One turn moves each row of this set onto another row. After a few examples, where does it send each row asked below?
K281: [  2   0 -10  18  52   1 -23  16 -11 -52 -25 -20  45 -30   3]
K93: [ -4  30   3   0  32  -4 -19   5  13   6 -28   2  38  11 -20]
K79: [  1 -38  -9  15  26  -6 -51  -7  -3 -25   9 -18 -16 -14 -17]
K705: [ 23  -5 -18  15  49   1 -24  13 -13 -16 -51  -9  34 -42   0]
K578: [ 12  42 -12  23  -8  15 -25  -7 -17  22 -29 -28  22 -27  -8]
K421: [ 21  -5   6 -20  21  34 -47 -15   3   5  31   0   7 -13  -7]
K519: [ 12 -10  13  30  10   7 -30 -38  20 -51 -12 -12   0 -32   9]
K394: [  0 -11  -6  30  -6  16  23   5  39   3 -40 -29  -1  -6  -4]
K580: [ 32 -26 -26  -8  34  13  -8  29  -4   0 -40   2  18 -36  -7]
K188: [  8   2  -4  27  -8  30   7  15  26  19 -11 -51  31   8 -18]
K720: [ 14 -35  12  21  16 -22 -30   6   5 -51  -1 -22   2 -12 -18]
K84: [  0  18 -14   6  13  23 -42  24  15  -4 -43  14  14  17  -1]
K854: [-13 -27 -41  12  38  23 -15  -3  -4  -7  19 -41  29 -30 -16]
K508: [  0 -15 -31  28  24  48   3 -12 -21  -4  -2 -44  12 -35  -9]
K124: [-11  40  23  12  29  19 -22  -7  23 -21 -13  13  42 -24  -3]
K176: [  2 -11   7  -1  15  31 -47 -13  15 -47  19   5  -6 -11  12]
K180: [-39   8   1  19  49  20 -24  19  23   0  -7 -49   7  -7  27]
K795: [ 41 -18  23  34  12  -9 -34  13 -12 -38 -22 -34  18 -15 -17]
K139: [ 34   6  29  -3  29  22 -14 -30  -4  21  10 -23   8 -36   0]
K916: [-30  19  11   8  53 -14  -2  -2  23   4 -19 -25  21  -8   4]
K833: [-22   3   3   7  37  35 -31  11  41  24  16 -30  22 -42  17]
K120: [ 13  10  19  36 -13  51   6  13  38  -8 -11 -33  35 -31   1]
K630: [ 43 -18   5  30   1  -4 -36 -31  25 -11 -16 -24  28 -36 -12]
K109: [  4 -10 -16  12   0  28 -33   8  53   4 -35  20   7 -35   4]
K950: [ 30  -1  46  11  32  26  -5  -4   7 -14  -6 -37  -4 -44  31]
K138: [ -7  -1 -41  -6  -4  15 -48  23  14  28  -5 -19   0 -24   6]
K531: [-23  -1  -4 -17   7  -5  -6  44  29 -25  -2 -15  -4 -23  23]
K345: [  7 -15   3  17 -16  31   5  19  61 -15 -20  -2  15 -31   0]
K893: [-14 -19 -24   6  46   8 -22  16   0 -44  13 -30  44 -22  -9]
K749: [ 18   0  28  16  24  24 -12  -9 -37 -17  12 -28  -9  -8 -19]
K785: [  1  13   6  34  11  57 -26   8  28  24  -1 -46  33 -39  10]
K906: [ -7  -6 -16  23   5  23 -15  18  33 -10 -55  -2 -16  -1  16]
K337: [  4  28  -3  20  15  28 -48  -9  25   0 -38  22  28 -29  -2]
K33: [ 52 -29   4   5   1  13 -53  17  32  -4   1 -28  32 -25   0]
K112: [ 13 -11 -16  19  12  59  21  12 -21 -27 -13 -27   5 -26   0]
K312: [-14   7  -9  23  16  45 -30  32  19  13   1 -57  27   9   8]
K65: [-10  33  14  24  -8  -2  15   5   6 -38 -15 -36  22 -24   5]
K159: [ 36 -23  29   1  17  31 -34  34  27 -27   3 -34   7 -29  34]
K692: [ 21 -23  34  -2  28  14   3  19 -16 -15  12 -29 -20 -16  -7]
K278: [ 10 -11  -1  21  25  19 -51 -19 -31  -8   9 -24 -13 -11 -20]
K626: [ -5   2 -35  -9   6   6 -53  31  16  29  -7 -24  10 -28  10]
K663: [ -5  38  20  16  -3   1  20  10   0 -33 -23 -23  15 -25   7]
K279: [ 48 -25  13  25  21   6 -48  25 -17   0 -26 -40   3 -25  -5]
K868: [ 26 -26 -17  -8  16  42  16  38  -5 -20 -20  -2   7 -23  -4]
K117: [ 11  38 -13  29  -3   8 -32  -4 -10  19 -26 -41  35 -29  -5]
K730: [-28  -6 -13  -9  -3   1  -5  35  33 -29   5 -20  -7 -20  18]
K591: [-29  16  21  -5  41  15 -13   8  41  -9  15  -5  30 -32   8]
K307: [ 32 -40  16   0  30   9 -26  34  -6   5  -5 -33 -21 -27   4]

K692 moves to K79
K120 moves to K591
K312 moves to K93
And these:
K531 moves to K138
K854 moves to K705
K630 moves to K950

One turn moves each row of this set onto another row. After a few examples, where does it send each row asked below?
K727: [-34  -1  35 -28 -42 -23  27  64 -13 -20  15 -17  14  24 -23  20  17 -14
  20  13  -2  41 -11  28  -3 -15]
K115: [-12 -25  20 -29  -7 -29   5  24 -22  38  25  -6  18  57 -30 -19 -17 -17
  35 -18 -27  44  19   0 -34  42]
K32: [ -5  11   1 -23 -37   2  15  18 -18 -10   4  38 -10   5  37 -21  -3 -32
  51 -12  -6  63   3  35 -15 -12]
K21: [-10  -7  30 -25  -1 -15  11  22  31  -3   6  19  -6  22   7  38 -39  -2
  34  19 -22  41  39  22 -15  -8]
K368: [ 56  15   6 -24  -1 -20  18  18 -24  13  16  24  17  -2 -12   4  43  -6
  40  11 -15  14   7   2 -25  27]
K175: [ -5 -35   4 -10 -22 -27   0  42 -17 -21   9   5  20  17 -25  12  -5 -19
  21 -11  41  49  15  15  39   9]
K719: [-14  -6  -6 -10  26 -28  -1  13 -23  -6  14 -12  -5  39   1   3  34 -18
  17 -16   1  11   7  33  27 -38]
K467: [  9  15  24  -2  -3  17 -17  40 -22  16 -10 -25 -37  22 -15 -11   5  17
  34  -9 -10  39 -33 -19 -26   3]
K707: [ 21  19 -14 -26  -1 -11 -10  10 -11 -16   3   3  28 -18 -18 -21  22   7
  43 -25  11   7  18  12  -2  40]
K543: [ -1 -11   3 -22   6  -8 -13  11   6  10 -18  16  -4   2 -23  22 -11 -30
   4  48 -15  61  37  30 -19 -22]
K797: [ 47  11 -12 -29  -2 -13  -2  17 -12   4  13  15  29 -10 -12  -4  40  -4
  46  -8   0  17  11  22 -14  41]
K318: [ -2  13  23  -4   3  17 -12  35 -16  16 -12 -26 -35   9 -22 -16  -1  15
  31  -3 -23  33 -26 -28 -26   5]
K514: [ 53   6  14 -28  -3 -20  16   8 -38  17  30  23   2   5  -7  13  24 -13
  25  21 -32  21  11  -9 -39  15]
K361: [ 60   9  13 -22  -1 -22  15  11 -25  19  11  20   9   0  -7  13  46 -10
  31   9 -23  21  17   1 -35  19]
K393: [  4  23   0 -29 -36  -4  15  13 -10 -18   8  24 -16  16  38 -22  -2 -26
  37 -28  -5  72  -4  42 -25  -8]
K992: [-20   8  15 -14  -4 -22  17  35   9 -11 -32   5   1  51 -24 -10  29  -7
  38  -2   3  81 -20  46  10  14]
K75: [  9  14 -17 -14   3  -1  45  -1 -18  20  -7 -18  28  20 -24   1 -12 -37
 -17  -2  16  62  -3  26   8  10]
K104: [-15  15 -25 -24 -18 -44 -17  10 -12  22  13   2   0  45  28 -11  26  -5
  10   7  -8  70  33   1  25  -9]
K27: [-11 -24  22 -15  -3 -18  14  26 -30  34  23 -16  17  42 -33 -22 -16 -20
  54 -22 -35  36  21  -2 -26  30]
K563: [-17 -26  18 -24 -40 -29  13  59 -20 -22  15 -14  30  14 -19  24   3 -15
  20 -17  26  45   4  18  17   1]
K656: [ -2 -29  26 -34   0 -34  39  -5   6 -34 -31  -5  -1  23 -20  16 -11 -33
   6  -9 -23  32  -3  30 -14  12]
K825: [ -9 -10  23 -22   2  -8  -6  14  27  -5 -15  28  -5  23  -2  32 -30 -10
  22  28 -31  42  41  33 -21  -9]
K841: [  2 -35  -8 -17   4  18  -6   3 -10   2  12  17 -23  28 -31  -5   3 -21
  14   0  36  66   6  21  30  16]
K934: [-26  -3   3 -43   9 -11  -7  23 -24  16  28  10   4  72 -24   4 -15  -8
  21 -13 -10  50  27  -8 -48  48]
K697: [-22  10 -37 -36  26 -48  34  16  -9  21  19 -23 -10  31   6 -15  -2   5
  11 -23  -1  14   3   6 -13   3]
K308: [-24  -5  34 -17 -42 -29  31  60 -16 -25  18 -11  29  22 -19  23  13 -11
  20   6   5  40   1  22   7 -19]
K777: [  6   2  21 -38 -32 -25  18   7 -11 -19 -28  42 -29  18  10   7   5  11
 -10   9   6  82   3  10 -16  21]
K297: [ -3  20   8 -26   1  12  -8  39 -28   7 -17 -44 -35  -9 -37  -8   5  -4
  16  -3 -21  39 -17 -22 -25  -3]
K46: [ -3  44 -18 -55  -1 -30 -17  39 -62 -18   8   0   9  12 -26 -16  -3  -7
  21   9  -1  61  41  -2 -18  10]
K246: [-24 -13 -34 -26 -22 -22   6   2 -32   2  -1   1 -11  26  12   1  38  11
  13  16 -11   2  32 -16   5  21]
K949: [  4 -19 -21 -10   2  -3  22   7   0 -18   1 -10   3  29   0  44  18 -14
  -2  -3   9  76   8 -35   0   8]
K608: [ -4  26  11 -22 -33   0  16   5  -9 -14  16  17 -11  30  38 -24  -5 -33
  31 -29   3  73  -4  37 -21 -11]
K222: [-14  28 -13 -40   1 -11  -5  32 -42  -8 -11 -31 -23  -6 -52 -17  -1 -12
  12   4 -25  47   7 -30 -21  -2]
K900: [-33  11  35 -16 -38  -8  30  49 -15 -19  30 -16  16  21 -18  13  15 -13
  13  19 -20  48 -17  35  -7 -21]
K849: [-28  25  -5 -50  29 -15 -16  10 -10  -4  33  20   4  64 -23   4   6  -6
  20   0   7  36  21 -14 -44  40]
K16: [ -4 -11  19 -15   4  -8 -10  12  24  -5 -14  27 -11  13  -4  24 -31 -17
  24  39 -24  51  35  25 -18 -24]
K247: [-12 -10 -14 -17 -15 -35  -5 -10 -30   3   3 -18  -8  25  16  -2 -32  13
 -19  10   3  15  16  10  -1 -19]
K283: [  8  19  50 -33  24 -43  -8  13  -7   1  -3 -34   2  50 -44 -20   1   0
  19  -7 -13  38  -6  28 -25  25]
K894: [ 21  -1  27 -41   6 -57   3  10 -30  -4 -40   4   5  18   8   2  -1  -4
  33 -18   0  31  25 -21 -42  31]
K808: [ -3  27   3  -8  -8   6  10  -8   1 -28  16 -14  -9  55  23  18   7 -23
   0 -26  25  76   5   0 -14   1]
K114: [-21  32  -9 -44  42 -20 -34  27   1 -24  16 -10  24  22 -12  -1  27 -15
  32  17   9  28  -4   0 -34   7]
K881: [  2  37   2 -22 -15  15   3  -5  -2 -17  13  -2 -11  47  34   1   0 -31
  18 -32  11  75  -5  30 -26  -4]
K201: [  6  22  29   1   0  18 -16  37 -12  32   8 -10 -25  19  -2 -12  11  24
  43  -2  -3  42 -29 -19 -22  12]
K544: [  9   2  23 -18  -9 -25 -36  22 -48 -14 -23  14 -12  25 -22 -34  50   4
  28  11 -14  62 -11   2 -29  22]
K395: [  2   1 -12  -7  11 -10   4  -3  -3  11 -17   4   5   0 -25   0  -7 -50
 -15  37  -2  67  21  23 -10 -24]
K843: [-13 -14  15 -32  -3 -22  10  19 -25  29  34   5   7  60 -29 -21 -18 -12
  38 -19 -25  46  28  -6 -41  46]
K302: [-19  12  14 -44   5  -1 -31  -1 -20 -31   4 -27   3 -10  -9 -23 -10   1
  22 -26   8  16  44   4 -18  24]
K858: [ -3  24 -28 -22  17 -10 -19  21 -21  10  16   5 -29  36 -14 -22  12  15
  -2   2 -40  30   7  22  34   9]

K201 moves to K900
K368 moves to K608
And these:
K247 moves to K246
K777 moves to K544
K727 moves to K115
K563 moves to K934
K75 moves to K302
K175 moves to K849

One turn moves each row of this set onto another row. After a few examples, where does it send each row asked below?
K583: [-18  35  -9 -21  12  11  22  12  29  12  22  -8]
K433: [-33 -29 -18  -3  38 -19 -13 -30  -8  38  25  -9]
K8: [-39 -32 -18 -15  -3 -12 -19  11  25  -6 -22  18]
K793: [-16 -63  -2 -33   2 -10 -23 -20  -6  21  45   1]
K771: [-44 -12 -16  15  24 -37  -9 -20  -2  31  22  -7]
K449: [-30 -37 -17 -25  -7 -31 -22  29  26 -16  -8   5]
K483: [  0  28 -20 -35  23 -15   9  27  31   7  33   4]
K995: [  3  20 -26 -29  24  -6   3  35  31  -1  37  -3]
K943: [  3  23  -5 -27   4  17  19  26  25  12  34  -3]
K536: [-10  -7   4 -51   7  -5 -30  24   4 -16  44 -37]
K861: [-37 -46 -27 -30 -31   3   8   8  25  14  31 -11]
K469: [  6  20 -17 -34  22   4   2  18  31 -18  30  -6]
K923: [-26  15  21 -21   2   7 -25  28   5  -2  48 -32]
K512: [ -8 -54 -22 -12 -15 -19   0 -10 -13  36  38 -11]
K271: [-37 -20 -11   3  10 -29 -22   1  26 -14 -21 -12]
K295: [  1  15 -22 -32  25 -20  15  35  30  18  22   2]
K832: [-12 -42  14  -1  23  -9 -26 -29 -14  15  41  14]
K251: [-25 -27  12  -1 -11  -3 -12  24  25  10   0  41]
K983: [-47 -39   3 -40 -20  13   5  23  20   7   3  -2]
K475: [-48 -40 -19   3  22 -30 -32  -7  -4  33  22 -11]
K7: [-38 -42 -16 -27 -29  12  -1  11  24   8   9  22]
K551: [-15 -26  15   0  34  -6 -13 -37  -7  32  33   8]
K912: [-37 -13  15   7 -18 -10 -14  39  26   7  13  20]
K326: [ -5  -9  20 -40  16 -17 -36  35   9  -1  40 -30]
K666: [ -6 -36  25   3  18  -9  -5 -30 -14  14  35  13]
K31: [ -9  31 -21 -22  16   9   6  22  31  -5  35  -9]
K927: [-43 -31 -13  10  27 -12 -25 -30 -14  21  28  -7]
K740: [ -2 -27  34   3  -9 -12  -8  22  25  10  28  30]
K872: [  2  28 -17 -43  22  -7   5  10  30  -9  25  -2]
K182: [-40 -26 -14  16  27 -22  -8 -26 -15  21  16 -14]
K505: [-33 -28  30 -15  -7  -2  -3  41  20  13   4  21]
K979: [ -1  12 -32 -46  13   4  10  15  26  -8  14 -22]
K129: [ 10 -34  23  10  -2 -15 -12 -23 -12  18  23   6]
K74: [-11  35 -19 -32  14   0  12  14  31   4  33  -3]
K554: [-10 -19  28  -2   8  -8  -4 -41  -4  13  42  15]
K249: [-31 -27  30  11  10  -1 -30 -26  -6  19  31   7]
K834: [  9  14  -9 -48  20  -2  13   3  28 -11  13  -4]
K876: [-26 -52 -20 -12  16 -14 -16 -16 -14  33  53   2]
K623: [-21   3  -1 -25  18 -23 -33  47   4   3  39 -34]
K503: [-34 -30   2 -31 -37  13  -5  10  26 -15  17   5]
K717: [-43 -31   7 -26   6 -16 -14  27  20  -7 -23   0]
K951: [-30  -2   8 -29   4  -6 -26  42   9  17  51 -39]
K13: [  5  24 -12 -17  29 -15   1  34  26   2  10  -4]
K38: [-13 -51 -24 -35   9 -32  -1 -20  -2  26  47   1]
K240: [-28   4  16 -34   7   2 -33  16   7  -9  34 -47]
K157: [-19 -58 -22 -19  11 -20   4 -15 -14  30  45  -4]
K272: [-28 -25 -15  16   4 -26 -15 -24 -13  22   3 -23]
K85: [-13 -46 -11 -25  25 -10  -5 -30  -8  40  46   2]

K326 moves to K951
K512 moves to K272
And these:
K469 moves to K995
K717 moves to K505
K583 moves to K834
K666 moves to K157
K503 moves to K449
K771 moves to K554
K536 moves to K623
K8 moves to K251
K872 moves to K483
K249 moves to K793
K740 moves to K861
K13 moves to K943
K85 moves to K433
K876 moves to K927

One turn moves each row of this set onto another row. After a few examples, where does it send each row asked below?
K870: [-19 -27  -2   2  -9   5  11   0 -46  -8   8 -10  10  13 -50   9   1]
K696: [ 44  11   3  24 -11 -12  -1 -20 -25   8 -13 -16  -6  -3 -37 -21 -16]
K779: [-12 -25 -13  34  29  12   5   5 -18   5  16 -18   1  20  -9   7  -1]
K500: [ 26  -3  -7 -15 -13  -9 -15   5  38  25 -11 -39  -3 -28 -10   1  -1]
K198: [ 16  35  16 -26  -1 -26  -7  31  20   3 -11  15   4   3  13  26  -6]
K917: [ 24   0  15  14  34   8 -45 -24 -13 -11 -11   0  10 -20  25  11  -9]
K195: [ 11  34   5   9  -7  -7  15 -35   7 -10   9   2   0 -26  -4  25  19]
K812: [ -3 -26 -20  40  10  -1 -24 -12   3   0  22   2  -6  10 -26  10  -5]
K440: [ 46  30 -23 -21   2   5 -36   4 -14  16 -11  22   4 -13  14 -18  -6]
K269: [  1  11  17   0  22  -6 -45 -33 -45  12  -7 -33  -3   2  -9  -5  19]
K360: [-33  12 -14 -20 -29  12   7 -13  -4 -14 -58  -1   9   9   0  15  19]
K710: [ -8   9 -26 -19  13  10 -26  39 -20 -41 -13   7 -15  22 -15  13  19]
K909: [  3  -2   8 -35 -40 -32  -6 -11 -39   4 -21   2   5  23  -3 -16 -25]
K106: [-31 -23 -25  -3 -32   3  -7   7 -31  32   3 -18  12 -24 -13  -7 -20]
K342: [-24   8  -9   3  -8  19 -14  27  10   7  11  -9   3 -28 -14  37 -34]
K908: [ -1   1 -10   5 -31  14 -19  21   2 -38 -34  12  -2  31  33  17   5]
K341: [  2  19  -9  -7 -43  14   9 -14   1   3 -28   1 -21  28 -13 -13  35]
K443: [-15 -19  23  -1 -20   1 -45   9  -9  -6 -27 -45 -11  14  19 -18  21]
K321: [  5 -25   2 -16 -22  -3 -23  14 -18 -14 -16 -64  -4   6   8  13 -37]
K2: [ 37 -11  15 -31 -30   5 -16  50  -7  -4   0 -35  -6 -10   4  -2 -11]
K515: [  0 -23 -13  17  12  -1  -9  22  10 -12   8  25  28 -18 -18  29   8]
K527: [ 16  -7  34   4 -13  29 -21 -15  33  -8 -25 -17 -23 -12   8 -10   0]
K689: [-19  27  22 -10 -12  18 -29  -2 -37  -6 -11  18  22  -9  18  35 -26]
K802: [-15   5 -12  -7 -39   2  -8  -5  -6 -22 -49  15 -18  -9   8  39  20]
K324: [-25   1  -8   6 -17 -24 -16 -18 -41 -34  -5 -20  33  11  24  13   4]
K996: [ 17  -8 -34 -19  -5  20   4  -4 -18 -20 -19  30 -13  -1 -22 -25  13]
K39: [-14  28   6 -13 -22  -1 -22 -20 -32  38 -10  19  19 -23   0   2  17]
K30: [ 18  39  -5 -31  -1  10 -40  14 -54  -5  -6 -13  -8  25  -1  -3 -22]
K829: [ 20  16  -3  29  20 -22 -35  38 -14 -15 -16 -24  28  14   8  10 -11]
K965: [ 29  -4   6 -38 -36   4 -31  24  14  -2  -2 -31  16  -2 -20 -24 -15]

K342 moves to K527
K779 moves to K2
K500 moves to K341
And these:
K269 moves to K30
K829 moves to K198

